A hidden rule labels the rows of this table. It goes by one to three of the table's principal directions, not those with the most spread.
[-0.3  0.2  0.  -0.7 -0.3  0.5 -0.7 -0.6  0.5 -0.2 -0.5  1.8 -0.2  0.8
 -0.9  0.5  0.7 -0.2 -0.4  0.  -0.7  0.7  0.6 -0.3 -1.2  0.4 -0.2 -0.1
 -0.2  1.4  1.3  0.8] C
[-2.   0.4  2.3 -1.9  0.3 -0.1 -1.5  0.5 -0.4 -0.1 -1.  -2.7 -1.1  0.4
 -1.1  0.8  0.6  0.5 -0.8 -0.8  0.1 -0.9 -0.5  0.2 -2.7  0.  -1.   1.7
  2.6 -0.8  0.5  0.2] C
[-1.4  0.5  0.2 -0.6  0.7  0.3 -0.1 -0.1 -0.5 -1.8 -0.6  0.2 -0.8  0.4
 -0.2  0.1  1.7  0.3 -0.8  0.5  0.2 -0.2  0.7  0.8 -1.1  0.  -0.8  0.5
  1.1  0.5  0.8  0.7] B
[ 2.6  0.3 -0.6  1.1 -1.5 -0.8  1.2 -0.5  0.2  2.4  2.   0.2 -1.5 -1.4
 -0.8  0.6 -3.1  0.7  0.9  1.4  0.   0.1 -1.3  0.1  2.  -0.9  0.5 -0.6
 -2.2 -0.4 -0.4 -4.2] B
[-0.4  0.9  1.  -0.4 -1.5 -0.5 -0.4 -0.2 -0.4  0.9  0.3 -1.7 -2.3 -0.1
 -2.2  1.9 -1.   1.4 -0.9  1.5 -0.2 -0.6 -0.8  0.7 -1.1 -0.6 -0.8  0.5
  0.7 -0.3  0.8 -2.1] C
[-0.1 -1.1  0.5  0.6  0.7  0.1  0.   0.3  0.4 -0.1  0.  -0.7  1.3  0.3
  0.9 -1.5  0.4  0.1 -0.2 -1.   0.6 -0.2  0.1 -0.1  0.3 -0.2  0.3  0.
  0.2 -0.6 -1.2  1.3] D
[-0.7  1.  -0.5 -0.8  0.4  0.7  0.1 -0.6  0.  -1.8 -0.1  2.1 -1.1  0.3
 -0.3  0.2  1.5 -0.1 -0.6  0.7  0.1  0.4  1.   0.7 -0.7 -0.2 -0.7  0.4
 -0.1  1.4  1.5 -0.1] A
[ 0.8  1.3 -2.3  0.9 -2.   1.1  0.5  0.6  1.5  1.6  1.9  0.7  2.7 -0.7
  2.2  0.7 -1.8 -1.3  0.  -1.5 -0.9  0.4 -1.  -1.2  1.8  0.4  0.3 -0.3
 -2.9  0.2  0.  -0.5] C
[ 0.6 -0.1 -0.3  0.5 -0.8  0.2  0.3  0.1  1.1  1.6  1.  -0.6  0.9 -0.3
  0.7 -0.4 -1.4  0.1 -0.1 -1.1  0.2  0.1 -1.1 -0.5  1.  -0.5  0.4  0.1
 -1.2 -0.8 -0.8 -1. ] B
[ 0.1 -1.5 -0.2  0.7  2.3  0.8  1.  -0.8  0.9 -1.7 -0.1  2.9  1.7  1.1
  1.9 -3.2  2.1  0.2 -0.8 -1.   0.8  0.6  1.4  0.   0.6 -0.1  0.3 -1.1
 -1.   1.1 -0.4  2.4] B
[ 0.4 -0.8  2.1 -0.7 -0.1 -0.8 -0.3  0.5  0.9  3.4  0.9 -3.7  0.  -0.7
  0.2 -0.6 -2.7  1.   0.2 -2.3  0.6 -0.8 -2.8 -0.7  0.  -0.8  0.3  1.1
  0.4 -2.6 -1.5 -2.7] C
[-1.7  2.6 -0.6 -1.  -1.5  0.9 -1.5 -0.1 -1.5 -2.8 -1.1  2.2 -1.8  0.7
 -2.5  3.3  2.2 -1.1 -0.7  3.2 -2.1  0.1  2.3  0.8 -2.8  1.3 -1.6  0.2
  1.4  3.2  3.3  2.1] C
[-1.7  0.6  0.2 -1.1  0.8  0.8 -0.6 -0.2 -0.1 -2.  -0.9  1.1 -0.1  0.9
  0.1  0.1  2.2 -0.2 -1.  -0.2 -0.2  0.1  1.1  0.3 -1.7  0.4 -0.9  0.5
  1.   1.1  1.4  1.8] B
[ 0.6  0.3 -1.6  0.4 -0.5  0.8  0.1  0.3  0.9  0.6  0.5  1.8  2.7  0.
  1.9 -0.1 -0.4 -1.5  0.5 -1.2 -1.2  0.7  0.  -1.4  0.9  1.1  0.5 -0.9
 -1.8  0.9  0.2  1.4] D
[ 0.1  0.8 -0.5 -0.3 -1.   0.3 -0.3 -0.1  0.8  1.4  0.6 -0.1 -0.5 -0.5
 -0.7  0.8 -1.1  0.1  0.4 -0.1 -0.4  0.4 -1.1  0.   0.  -0.6 -0.1  0.7
 -0.5 -0.1  0.4 -1.6] C
[ 0.4 -0.2 -1.   1.1  0.2 -0.4  0.6  0.  -0.4 -0.2  0.   0.5  0.2 -0.4
  0.3 -0.1  0.1  0.3  0.5  1.1 -0.1  0.2  0.1  0.4  1.1 -0.1  0.3 -0.9
 -0.3  0.1 -0.3  0.1] C
[ 1.2  0.4 -0.4 -0.3 -1.7 -0.5 -0.4  0.6  1.   4.   1.  -2.2  0.3 -1.4
 -0.1  1.1 -3.5 -0.4  1.8 -1.5 -0.3  0.2 -2.8 -1.1  1.2 -0.6  0.8  0.9
 -0.8 -1.9 -1.  -3.3] C
[ 0.1  0.  -1.2  0.8 -0.3  0.5  0.4  0.8  0.7  0.5  0.7 -0.3  3.1 -0.1
  2.6 -0.5 -0.5 -0.9 -0.2 -1.7 -0.3 -0.1 -0.4 -1.1  1.2  0.8  0.4 -0.6
 -1.3 -0.4 -0.8  1.4] C
[-0.7  0.3 -0.2 -0.5  0.3  0.5  0.1 -0.1  0.3 -0.9 -0.1  0.4  0.3  0.3
  0.7 -0.2  0.8 -0.2 -0.7 -0.7  0.4  0.   0.3  0.  -0.2  0.1 -0.3  0.3
 -0.1  0.1  0.3  0.3] A
[-0.5 -0.7  0.5  0.1  1.  -0.2 -0.2 -0.5 -0.6 -1.3 -1.1  1.  -0.7  0.7
 -1.  -0.5  1.6  0.5 -0.2  1.2  0.   0.2  1.1  0.7 -0.9  0.  -0.2 -0.5
  1.1  0.9  0.3  1.6] C
[ 0.4  0.1  1.2 -0.1 -1.1 -0.8 -0.3  0.3 -0.3  1.7  0.5 -2.7 -1.7 -0.7
 -1.6  1.  -1.9  0.9  0.2  0.5  0.3 -0.6 -1.4  0.4 -0.2 -0.9 -0.1  1.
  0.7 -1.5 -0.6 -2.5] B
[-0.8 -0.2  1.1 -0.7  0.4 -0.7 -0.3  0.4 -0.5  0.4 -0.5 -2.5 -0.7 -0.2
 -0.2  0.2 -0.2  0.7 -0.1 -0.5  0.6 -0.7 -0.8  0.2 -0.6 -0.2 -0.2  0.8
  1.5 -1.5 -0.5 -0.7] B
[-1.8  1.9 -0.9 -0.3 -0.7  1.1 -0.2  0.2  0.  -1.6  0.2  0.3  0.   0.3
  0.2  1.3  1.3  0.2 -1.6  0.6 -0.5 -0.2  0.4  0.6 -1.   0.1 -1.3  0.5
  0.2  0.9  1.6  0.6] B
[ 0.7 -0.1 -0.4 -0.5  0.3  0.7 -0.1 -0.4  0.6 -0.8 -0.1  2.7  0.9  0.6
  0.5 -0.7  0.6 -1.6  0.3 -0.8 -0.3  0.7  1.3 -0.8  0.   0.7  0.4 -0.2
 -1.2  1.4  0.5  1.1] C
[-0.8  1.9 -2.5  0.7 -0.7  0.8  0.6  0.4 -0.6 -1.8  0.3  1.6  1.3 -0.2
  1.6  1.5  1.  -0.8 -0.5  1.2 -1.2  0.   0.9  0.1  0.5  1.2 -0.7 -1.
 -0.9  1.4  1.4  1.3] B
[-1.1  0.1  2.1 -1.7 -0.2 -0.4 -1.9  0.  -0.7 -0.1 -1.5 -1.6 -2.5  0.4
 -3.1  1.2  0.5  0.1  0.2  0.6 -0.1 -0.2  0.2  0.5 -2.6 -0.3 -0.5  1.7
  2.7 -0.1  0.6  0. ] B
[ 0.5  1.2 -0.4 -0.3 -1.4 -0.3 -0.1 -0.1 -0.4  0.7  0.4 -0.1 -1.5 -0.6
 -1.3  1.9 -1.2 -0.1  0.3  1.2 -0.6  0.  -0.4  0.1  0.   0.  -0.2  0.2
 -0.4  0.2  0.8 -2. ] A
[-1.6  0.2  1.1 -1.1  0.8 -0.2 -0.9  0.3 -0.5 -0.4 -1.1 -1.3 -0.9  0.1
 -0.7  0.4  1.   0.5  0.   0.  -0.1 -0.3 -0.3  0.5 -1.7 -0.1 -0.7  0.9
  2.2 -0.3  0.5  0.5] C
[-0.5 -0.1 -0.1  0.4  0.   0.1  0.   0.5  0.6  1.   0.4 -1.5  1.3 -0.2
  1.1 -0.4 -0.5  0.5 -0.2 -1.1  0.1 -0.3 -1.1 -0.2  0.3 -0.2  0.   0.2
  0.1 -1.  -0.7  0.2] C
[ 0.8 -0.8 -0.1  0.7  0.   0.2  0.8  1.   1.4  1.8  1.6 -2.1  3.1 -0.5
  3.1 -1.8 -1.9 -0.5 -0.1 -3.4  0.9 -0.6 -1.5 -1.3  1.9 -0.1  0.9  0.2
 -1.7 -2.1 -2.2 -0.5] B
[-1.2  0.1  1.3 -1.6  0.7  0.3 -0.6  0.1  0.1 -0.9 -0.6 -1.  -0.6  0.5
 -0.2 -0.2  0.9 -0.2 -0.8 -1.3  0.7 -0.4  0.2  0.  -1.4 -0.1 -0.4  1.4
  1.2 -0.5  0.3  0.1] B
[ 0.5 -1.1  0.6 -0.4  0.5  0.6  0.   0.   2.   1.4  0.7 -0.3  2.   0.4
  1.7 -2.1 -0.8 -0.4 -0.3 -3.4  0.9  0.2 -0.8 -1.2  0.5 -0.4  0.7  0.7
 -1.3 -1.  -1.3 -0.1] A
[ 0.5 -0.5 -1.1  1.5  0.1 -0.9  0.6  0.5 -1.1 -0.1 -0.3 -0.8  0.4 -0.7
  0.4  0.2 -0.3  0.1  1.1  1.3  0.  -0.1 -0.1  0.3  1.5  0.1  0.6 -1.
  0.3 -0.7 -1.   0.3] C
[ 2.4  0.9 -1.4  0.  -1.8 -0.2  0.3  0.5  0.7  2.7  1.6 -0.2  0.4 -1.7
  0.5  1.  -3.4 -1.9  2.1 -1.  -0.3  0.4 -1.5 -1.3  2.2 -0.1  1.1  0.6
 -2.3 -0.9 -0.7 -3.3] B
[ 0.3  0.2 -2.   0.9  0.   0.8  0.9 -0.6  0.1 -1.9  0.   3.7  1.7  0.9
  1.5 -0.2  1.5 -0.9 -0.8  0.5 -0.7  0.7  1.9 -0.5  0.8  1.3  0.1 -2.
 -2.   2.1  1.   2.2] B
[-0.9 -0.3 -0.4  0.7  0.5  0.6  0.2 -0.1  0.2 -1.5 -0.4  0.7  1.   0.9
  0.7 -0.7  1.6  0.3 -1.2  0.1  0.2  0.   1.   0.3 -0.2  0.1 -0.3 -0.6
  0.1  0.6  0.1  2.2] B
[-3.   2.1  0.  -1.1 -0.3  0.3 -0.8 -0.4 -2.2 -3.8 -1.8  1.  -2.6  1.2
 -2.3  3.   3.4  0.9 -2.1  3.6 -1.1 -0.4  2.2  1.6 -3.2  1.  -2.2 -0.3
  2.5  2.3  3.3  2. ] B
[-0.4 -0.7  0.8 -0.1  0.7  0.4  0.1 -0.8  0.1 -1.4 -0.5  1.7  0.1  1.4
 -0.2 -0.8  1.6  0.5 -1.6  0.2  0.   0.1  1.5  0.1 -1.1  0.4 -0.4 -0.9
 -0.1  1.3  0.7  1.8] C
[ 0.3 -1.1  0.3  0.8  0.6 -0.3  0.7 -0.6 -0.1 -0.6 -0.1  0.6 -0.1  0.6
 -0.1 -1.   0.6  1.  -0.8  0.6  0.6  0.   0.7  0.4  0.4 -0.2  0.1 -1.
 -0.3  0.2 -0.4  0.6] C
[ 0.3 -0.4  1.5 -0.5  1.  -1.   0.9 -0.4 -0.9 -0.6  0.2 -1.4 -2.4 -0.3
 -0.7 -0.6 -0.1  1.3 -0.5  0.6  1.6 -0.8 -0.2  1.   0.1 -0.9 -0.3  0.6
  0.7 -1.2 -0.5 -2.5] A
[-1.   0.7 -0.3 -0.5  0.3  0.4 -0.3 -0.1 -0.2 -1.1 -0.5  0.6 -0.6  0.1
 -0.4  0.4  1.2  0.  -0.1  0.5 -0.1  0.2  0.4  0.5 -0.7 -0.1 -0.5  0.5
  0.8  0.6  0.8  0.5] C
[ 0.5 -0.3  0.8 -0.1 -0.2 -0.7 -0.3 -0.3 -1.3 -1.  -0.8  0.2 -1.6  0.4
 -1.8  0.6  0.4 -0.2  0.1  1.7  0.  -0.2  1.3  0.4 -0.6  0.4  0.1 -0.2
  0.8  0.5  0.2  0.3] C
[-1.1  0.1  2.3 -1.5 -0.2  0.1 -1.   0.5  0.8  1.5  0.3 -3.  -0.3  0.2
 -0.3  0.  -0.9  0.7 -1.1 -2.2  0.5 -0.9 -1.5 -0.3 -1.7 -0.6 -0.6  1.9
  1.1 -1.5 -0.2 -1. ] B
[-0.2 -0.5  0.5 -0.5  0.9  0.8 -0.1  0.   1.3  0.1  0.3  0.6  1.4  0.5
  1.4 -1.7  0.4 -0.4 -0.4 -2.3  0.5  0.2 -0.1 -0.6 -0.1 -0.2  0.2  0.6
 -0.6  0.  -0.4  0.7] B
[ 0.1 -0.1 -0.4  0.4 -0.3 -1.  -0.2 -0.1 -1.3  0.1 -1.  -0.3 -1.3 -0.3
 -1.5  1.3 -0.1  0.5  1.   2.1 -0.5  0.1  0.   0.5  0.   0.2  0.1 -0.7
  1.   0.   0.2 -0.1] C
[-0.2 -1.5  0.5  0.3  2.2  0.1  0.1 -0.7 -0.6 -3.  -1.5  2.4  0.   1.2
 -0.1 -2.1  3.  -0.3 -0.1  0.8  0.7  0.4  2.6  0.6 -0.5  0.3  0.3 -0.7
  0.9  1.4 -0.2  3.3] B
[-0.6  0.   1.1 -0.8 -0.4  0.2 -0.8 -0.5  0.  -0.4 -0.7  0.6 -0.7  1.1
 -1.4  0.7  0.7  0.2 -1.1  0.4 -0.6  0.   0.9 -0.1 -1.8  0.5 -0.5 -0.1
  0.5  1.1  1.1  1.1] C
[-0.4  0.6  1.4 -1.1 -0.5 -0.5 -0.6 -0.1 -0.5  0.7 -0.1 -1.4 -1.8 -0.1
 -1.6  1.2 -0.6  0.7 -0.4  0.5 -0.2 -0.5 -0.6  0.3 -1.4 -0.1 -0.6  0.8
  1.  -0.3  0.7 -1.5] B
[ 0.4  0.4 -1.9  0.4  0.5  0.6  0.6 -0.4 -0.3 -1.9 -0.3  3.3  0.7  0.2
  0.9 -0.1  1.4 -1.3  0.5  0.9 -0.5  0.8  1.7 -0.1  0.8  0.8  0.2 -1.1
 -1.1  1.8  0.9  1.4] B
[ 2.7 -0.8 -0.2  0.7 -0.8 -1.2  0.4 -0.2 -0.1  2.6  0.6 -0.1 -1.1 -1.2
 -1.2  0.2 -2.7 -0.2  2.3  0.8  0.   0.5 -1.1 -0.3  1.8 -0.6  1.3 -0.4
 -1.  -0.8 -1.2 -2.7] B
[ 2.4 -1.4  0.3  0.   0.3  0.2  0.6 -0.5  2.2  2.7  1.5  1.1  1.4 -0.2
  1.3 -2.3 -2.2 -0.7  0.9 -2.9  0.6  0.8 -1.2 -1.5  1.7 -0.6  1.4  0.
 -2.7 -0.6 -1.4 -1.9] A
[ 1.3  0.1 -0.4  0.9 -0.7 -1.2  0.9  0.7 -0.5  2.2  1.2 -3.  -0.7 -2.
  0.3  0.5 -2.8  0.7  1.4  0.3  0.7 -0.7 -2.2  0.3  2.2 -1.   0.6  0.3
 -0.3 -2.5 -1.6 -3.6] B
[-1.6 -0.1  1.4 -0.9  0.4 -0.3 -0.8 -0.1 -0.8 -1.  -1.3 -1.3 -1.3  0.8
 -1.4  0.6  1.3  0.9 -1.   0.5  0.3 -0.5  0.5  0.6 -2.   0.  -0.7  0.5
  2.1 -0.1  0.5  0.8] D
[-0.2  0.7 -0.1 -0.2 -0.7  0.7 -0.1 -0.1  1.1  0.8  0.9  0.1  0.1 -0.1
  0.1  0.1 -0.6  0.3 -0.6 -0.7 -0.1  0.2 -0.8  0.  -0.2 -0.6 -0.4  0.6
 -0.8  0.1  0.4 -1.1] B
[ 1.6 -1.6  0.2  0.6  1.2 -0.5  0.7 -1.2 -0.3 -1.  -0.6  3.1 -0.7  0.7
 -0.6 -1.5  0.9  0.   0.5  1.2  0.3  0.8  1.7  0.1  0.6  0.2  0.8 -1.6
 -0.8  1.4 -0.1  0.7] C
[ 1.5 -1.2  0.4  0.1 -0.3 -0.4 -0.2  0.   1.2  3.   0.4 -0.7  0.8 -0.4
  0.  -0.8 -2.1 -0.1  1.4 -1.7  0.1  0.5 -1.6 -1.   1.  -0.5  1.2  0.1
 -0.8 -1.1 -1.4 -1.3] C
[-0.1 -0.5  1.2 -1.2  0.4  0.1 -0.7 -0.5  0.5  0.2 -0.7  0.6 -0.5  0.9
 -1.  -0.3  0.4 -0.1 -0.2 -0.8  0.   0.4  0.3 -0.4 -1.3  0.1  0.   0.4
  0.4  0.5  0.5  0.3] C
[-1.2 -0.1  1.3 -0.5  0.3  0.  -0.6  0.4 -0.1 -0.3 -0.3 -2.  -0.2  0.3
 -0.3 -0.1  0.5  0.5 -0.8 -0.6  0.5 -0.7 -0.2  0.3 -1.2 -0.3 -0.5  1.
  1.5 -0.8 -0.3  0.6] C
[-1.4  0.2 -0.1 -0.1  0.5  0.6 -0.1  0.6  0.  -1.6 -0.3 -0.8  1.3  0.5
  1.4 -0.4  1.3 -0.3 -1.1 -1.   0.5 -0.5  0.6  0.  -0.3  0.3 -0.4  0.5
  0.6 -0.3 -0.2  1.8] B
[-0.6 -0.9  3.2 -1.6  0.9 -0.6 -0.9 -0.3 -0.3  0.3 -0.7 -1.7 -2.2  0.6
 -2.  -0.5  0.2  1.  -0.6 -0.4  0.7 -0.6 -0.2  0.4 -2.2 -0.5 -0.4  1.3
  2.  -0.7  0.  -0.7] B
Here are more rows. What is the label of each one?
[ 1.3 -0.2 -0.8  0.7 -0.5  0.4  0.6  0.5  1.8  2.7  1.7 -0.4  2.4 -0.9
  2.2 -1.1 -2.3 -0.4  0.7 -2.4 -0.1  0.3 -2.  -1.2  1.9 -0.3  0.8 -0.1
 -2.2 -1.  -1.3 -1.2] C
[ 1.   1.1 -0.4  0.7 -2.2 -0.8  0.9  1.1  0.1  3.   2.2 -4.2 -0.2 -1.9
  0.6  1.5 -3.9  0.7  0.2 -0.5  0.4 -1.2 -2.9 -0.2  1.9 -0.8  0.1  0.7
 -1.  -2.8 -1.3 -4.4] B
[ 1.8 -0.6  0.7 -0.6 -0.4 -0.3 -0.1 -0.3  1.   2.2  0.7  0.  -0.5 -0.5
 -0.7 -0.5 -2.1 -0.5  1.2 -1.2  0.4  0.5 -1.  -0.7  0.6 -0.7  0.9  0.7
 -1.  -0.7 -0.7 -2.4] B
[-1.3  0.6  0.  -0.3 -0.1 -0.4 -0.4  0.5 -0.9 -0.3 -0.7 -1.7 -0.7 -0.3
 -0.5  1.2  0.4  0.6  0.   0.8 -0.2 -0.4 -0.5  0.6 -0.7  0.  -0.5  0.4
  1.7 -0.7  0.3  0. ] C
[-0.4  0.   0.6 -0.4 -0.2 -0.2 -0.2  0.1 -0.4 -0.2 -0.3 -1.  -0.5  0.3
 -0.5  0.5  0.1  0.2 -0.6  0.1  0.2 -0.4  0.1  0.  -0.6  0.2 -0.2  0.2
  0.6 -0.3  0.1  0. ] B
[-0.7  0.8 -0.7  0.4 -0.5  0.3 -0.3  0.7  0.  -0.1  0.2 -1.1  0.6 -0.5
  0.4  0.5  0.  -0.2  0.2  0.  -0.2 -0.2 -0.5  0.3  0.2 -0.2 -0.2  0.6
  0.5 -0.4 -0.2  0.3] C
[ 0.2 -1.6  0.9 -0.1  2.  -0.7  0.1 -0.3 -0.6 -1.  -1.2  0.4 -0.4  0.3
 -0.1 -1.6  1.2  0.   0.8  0.1  0.9  0.1  0.9  0.3  0.   0.   0.6 -0.3
  1.1 -0.2 -0.8  1.1] B
[ 0.9 -1.3 -0.3  1.4  0.9 -0.2  0.9 -0.2  0.5  0.5  0.5  0.4  1.  -0.2
  1.  -1.8 -0.2  0.6  0.4 -0.1  0.5  0.2 -0.3  0.1  1.5 -0.6  0.6 -0.9
 -0.7 -0.4 -1.3  0.2] C
[ 1.8 -0.1 -0.6  0.8 -0.6 -0.4  0.4 -0.2  0.2  1.8  0.9  0.7 -0.3 -0.9
 -0.4  0.1 -1.8  0.   1.4  0.8 -0.5  0.5 -0.8 -0.2  1.3 -0.4  0.6 -0.6
 -1.2  0.1 -0.4 -1.8] C
[ 0.4 -0.6  0.5  1.  -0.6  0.2  0.2  0.2  0.9  1.3  1.1 -1.   1.2  0.1
  0.6 -0.8 -1.1  0.7 -0.8 -0.8  0.1 -0.3 -0.7 -0.3  0.5 -0.4  0.1 -0.3
 -0.8 -0.5 -0.9  0.1] C
[-1.1  0.6 -0.5  0.4 -0.4 -0.1  0.1  0.1 -1.  -1.5 -0.5 -0.5 -0.2  0.4
 -0.1  1.1  1.   0.5 -1.1  1.3 -0.2 -0.5  0.8  0.5 -0.4  0.5 -0.7 -0.5
  0.7  0.2  0.6  1. ] B
[ 1.4  0.6 -1.2  0.8 -1.9 -0.5  0.2  1.   0.8  3.8  1.6 -2.3  0.9 -1.9
  0.6  1.1 -3.7 -0.3  1.8 -0.9 -0.5  0.  -2.9 -0.8  2.1 -0.5  0.8  0.4
 -1.3 -1.9 -1.3 -3.1] C
[ 0.2  0.6 -0.4 -0.4 -0.4 -0.2 -0.6 -0.7 -0.9 -0.7 -1.   2.1 -2.   0.1
 -2.3  1.5  0.7 -0.3  0.9  2.4 -1.   0.7  1.   0.5 -0.9  0.3 -0.2 -0.4
  0.6  1.7  1.6  0.1] C
[-0.1 -2.   0.7  0.2  3.2  0.1  0.5 -1.2 -0.7 -3.5 -1.8  3.6 -0.3  1.6
  0.  -2.8  3.7  0.1 -0.3  1.   0.8  0.7  3.   0.8 -0.6  0.3  0.2 -1.3
  0.8  1.9  0.2  3.4] B
[-0.2 -2.   1.1 -0.2  3.  -0.6  0.2 -1.2 -1.  -2.7 -2.1  2.5 -1.3  1.2
 -0.9 -2.1  3.1  0.6  0.3  1.3  0.8  0.6  2.2  0.9 -0.9  0.1  0.2 -1.
  1.5  1.3  0.2  2.3] C
[-1.5 -0.4  1.8 -1.3  1.5  0.1 -1.1 -0.6 -1.  -2.6 -2.   1.1 -1.9  1.4
 -2.  -0.2  3.   0.2 -0.7  1.2  0.1  0.   2.1  0.9 -2.8  0.2 -0.8  0.5
  2.5  1.5  1.3  2.3] B
[-1.4 -0.4  0.3 -0.3  1.7  0.   0.  -0.5 -1.1 -3.  -1.6  1.3 -0.8  1.1
 -0.4 -0.5  3.   0.4 -0.8  1.2  0.5  0.   1.9  1.  -1.2  0.3 -0.5 -0.4
  1.6  1.   0.7  2.3] B
[-0.4 -0.5  1.5 -0.8  1.2 -0.8 -0.5 -0.7 -1.5 -1.6 -1.6  0.7 -2.8  0.5
 -2.4  0.3  1.7  0.6  0.3  2.2  0.1  0.   1.3  1.  -1.7  0.  -0.4  0.
  2.1  0.9  0.9  0.4] B
[-1.   0.3  0.2 -0.7  0.5  0.6 -0.7 -0.2 -0.2 -1.7 -0.9  1.4 -0.3  0.8
 -0.6  0.1  1.8 -0.5 -0.4  0.4 -0.3  0.3  1.3  0.2 -1.4  0.4 -0.4  0.3
  0.8  1.3  1.   1.8] B
[-0.9  0.9 -1.1  1.3 -1.7  0.3  0.2  0.8  0.1  0.4  0.8 -2.2  1.1 -0.3
  0.7  1.3 -0.7  0.7 -1.2  0.3 -0.2 -0.7 -0.8  0.3  0.6 -0.2 -0.5 -0.1
 -0.2 -0.9 -0.4  0.1] C
[-1.3  1.2  2.2 -2.1 -0.9 -0.2 -2.4  0.1 -1.7 -1.2 -1.8 -0.5 -3.3  0.6
 -4.1  2.8  1.2 -0.6  0.   2.2 -1.3 -0.4  1.4  0.6 -3.8  0.7 -1.1  1.4
  3.1  1.5  2.1  0.9] C
[ 1.  -1.2 -1.   1.4  0.1  0.6  0.2 -0.3  1.5  1.1  0.4  1.7  2.3  0.3
  1.  -1.6 -0.2 -0.2  0.5 -0.9 -0.4  1.  -0.1 -0.7  1.2 -0.2  0.9 -1.1
 -1.5  0.6 -0.9  1.6] C
[-0.9 -0.3  1.5 -1.1  0.3  0.  -0.8  0.2  0.1  0.1 -0.6 -1.4  0.   0.6
 -0.3 -0.1  0.3  0.  -0.6 -1.3  0.3 -0.5 -0.1 -0.3 -1.4  0.2 -0.2  0.9
  1.1 -0.6 -0.1  0.5] C
[-0.5  0.9 -0.6  0.  -0.9  0.1 -0.3  0.4 -0.5 -0.1 -0.1 -0.5  0.1 -0.1
 -0.1  1.4 -0.1 -0.4 -0.1  0.5 -0.7 -0.2  0.  -0.1 -0.2  0.5 -0.3  0.
  0.2  0.2  0.6  0.3] C
[-1.  -1.4  2.2 -0.8  1.8 -0.3 -0.6  0.8  0.1  0.  -0.6 -2.8  0.7  0.2
  0.8 -1.9  0.5  0.1  0.  -2.3  1.3 -0.8 -0.6 -0.1 -0.7 -0.4  0.2  1.4
  1.9 -1.9 -1.6  1. ] B
[-0.2 -0.4  0.6 -0.1  0.1 -0.2 -0.3  0.2 -0.4 -0.4 -0.5 -0.7  0.1  0.3
 -0.1  0.   0.3 -0.3 -0.1 -0.1  0.2 -0.4  0.4 -0.1 -0.3  0.3  0.1  0.1
  0.6 -0.3 -0.4  0.8] C
[ 2.4 -1.3  0.   0.7 -0.5 -1.   0.9 -0.2  0.5  2.4  0.9 -0.6  0.2 -0.6
  0.2 -0.6 -2.6  0.   1.1 -0.8  0.6  0.2 -1.1 -0.9  2.  -0.3  1.4 -0.6
 -1.7 -1.4 -1.6 -2.4] B
[-0.6 -1.   0.9 -0.2  1.6 -0.1 -0.1 -0.1 -0.8 -2.  -1.2  0.5  0.3  0.9
  0.3 -1.   1.9 -0.2 -0.4  0.   0.3 -0.2  1.5  0.1 -0.8  0.7  0.  -0.4
  1.1  0.5 -0.1  2.4] C
[ 0.9  0.3 -0.1 -0.3 -1.6  0.6  0.1  0.2  1.8  2.5  1.7 -0.8  1.4 -0.2
  1.1  0.  -2.5 -0.6 -0.4 -2.6  0.1  0.  -1.5 -1.4  0.8 -0.2  0.5  0.7
 -2.2 -1.  -0.6 -2. ] B
[-0.6  1.  -0.7 -0.1 -1.2  0.1 -0.7 -0.1 -0.3  0.2 -0.4  0.6 -0.6  0.1
 -1.2  2.   0.1  0.1 -0.1  1.4 -1.3  0.3  0.   0.1 -0.9  0.5 -0.5 -0.4
  0.4  1.   1.4  0.3] C
